Which row each row swaps with, under one turn or mirror
z_642: [-20   4 -16  -9  14 -17   5  -4   4 -14  -6  14  -7  29  39   6   4   1
 -13]
z_97: [ -5  29 -21  -8 -13  -6   0  12   3  16  -6  -3 -11   7   4   1  22  -9
  -6]
z_567: [  1  -1  -6 -18  -2 -25   3  24   5  -2  -2  10 -10   2  17  -7  14  -3
 -43]
z_220: [ -5 -11   3 -18  -3  -9  13  -8 -20  -4  21  -1  -4  11  11 -25   3   0
   5]
z_100: [  3 -34  -4 -17   0  -7   6   8   5 -26  -5  15 -13   5  16   4   0   4
 -22]
z_82: [ -3 -11   4  11 -13   0   7   8   1 -11   4 -13 -19  -1  15   5  25 -12
   6]
z_55: [-11  -6 -20  -2  14 -29  10  -5  -5   2 -20   0  -2   9  16   4   8  -5
  18]
z_532: [ -4  11 -19 -19   0  -6 -10   5   4  23  -6  33  -5  19   7  -1   1   1
 -18]
z_129: [  7   7   8  -8 -10  -7 -18  10   2  29   3   6 -10   8  -4 -10  15   2
 -18]
z_536: [  0  -8 -10   9   0  13  27   1  -2   3   8   9  -2   9   8   2  12  -4
 -36]
z_923: [ 18 -14 -13  -7  24 -13  11   1  17  -5  -9  15  -8   2   7  16  -8   8
 -12]
z_286: [-14  -1 -21  -1   6 -12   7 -16   5 -29   7   5  -1  -9  25  11  -4 -12
  -1]
z_416: [ -2  -8  -1  12  13   0 -10   9  15  -1   3 -10  -9   8  13  25  -9   3
 -21]
z_853: [-16   4 -23  -6   4 -10   8   2 -18 -13  17   0   1  -3  21  -8  24  18
  -9]
z_934: [ 14  19  -4   8   3 -10 -23  -9  -1  18  -2  -5 -22   1  -7  -4  11 -10
  -6]
z_274: [  1  -1 -16   3   9  13 -14 -15 -12 -17   6  -1 -14 -15  18   0 -12 -10
   1]
z_593: [ -4  -4  -3 -29  14 -22  -6 -13   3  -4  -3   0 -13  15  12  33  11   1
 -18]
z_638: [ -2  -8 -18   5  -2  22  10 -16  -4   2   3  16  -4  14  14 -11  13   3
   9]
z_12: [-11  -5  -3  24  13 -15  -7  -6  -2   4  -1  16  -4   3  14 -20 -12  -5
 -28]
z_162: [-12   4 -28   0  14 -28  -2  -3   1  -4   7 -19   4   9  25  -7  19   9
 -12]
z_824: [  2  -8 -20  -6   4  16 -11 -11  21  -2  -4   5  -6  12  13 -14  11  -2
  18]
z_356: [ -1   0  -7  12  16  -1  10 -11 -18  -4  -2   5 -11  13  13 -26  -2  -4
 -36]
z_703: [ 13   7   9   4 -14 -10  -9  -1  12  -3  -8  -3 -25  -5  -2   5 -11 -14
 -13]
z_116: [ -7   5  -6 -14  21 -17  -7   6   1  27 -15  11   6  13  20   3  23  -8
 -10]
z_131: [-11  -9   0 -18  13 -11  -4   0   6  21   5  27  12  27  18  -7  -4  -2
 -15]
z_194: [ -2 -13 -16 -13 -12   3  -3 -18  -8 -33   0   5 -10   3  20 -22   3  -9
 -22]
z_103: [ -3  -8  -3 -16 -16 -32  -7   7  -2  -6   0   5  -4   0  18   6  15  -3
  16]
z_704: [ -2 -10 -15   3  10 -10 -10 -15  28  -4  11  16  -9   6   8  23  18  -3
   2]
z_150: [ 18 -15 -14 -19 -12  -2 -24   2   5   6 -11   6  -6   3   7  -3  -8 -18
 -21]
z_915: [-12   3  15 -10 -11  -4   0 -13   1  25   6  -9   5   1   6  -5  13 -15
  -4]
z_669: [ -2   2 -10 -24   0  15   4  -7  16  -6  -7  -5  -7  -1  13 -26  -2  -3
 -35]
z_723: [ -6  -9 -11  12  -8  16   6   2  -7  -6  -4   1  -6   7  17 -36   7  -3
 -19]
z_324: [ -2  -9  -5  -5  -2 -28  17 -16 -14  -6  -4  -7 -10  10  11 -24  16  -3
 -29]
z_873: [ -4  -5 -11 -36  10   2  16 -18   6   0   5  18 -12   0  14   2  11   8
 -33]
z_37: [  0   2  17 -19 -16 -18 -22  -8  -8   4  13   9 -13   6   0   8   5  -8
 -12]
z_629: [ -3  -8  -8   0  -3  10 -22  15  -1   4  -7   4  -8  -1   9  31   6   0
 -24]
z_884: [  7   3 -11   1   3  -2   7 -11   6 -28 -13   2 -28 -13   5  12  -3   0
  -6]
z_592: [ 12  10   0   6   8 -10 -20 -14   4   8 -11  -7 -27  14   8 -13  19  15
  -4]
z_783: [ -1  -4  -6 -26  21 -21 -18 -15 -25  13   6   5  -6   7  11   4   9   2
 -26]
z_725: [ -6  -1  -2 -10   5 -40   8 -14 -20   2 -14  11  -7   2   9  13  13  -5
 -22]
z_575: [ -5  -4 -11   5  27  21  11   2  16 -11   0   9  -9  -3  15  -9   5  -1
   1]
z_762: [-19   7 -10  -9 -15   2  -1 -16   0   9  -7   7  -9  -9  22  14   5 -23
  10]

z_873 pairs with z_762
z_129 pairs with z_723
z_82 pairs with z_567
z_638 pairs with z_532
z_55 pairs with z_923

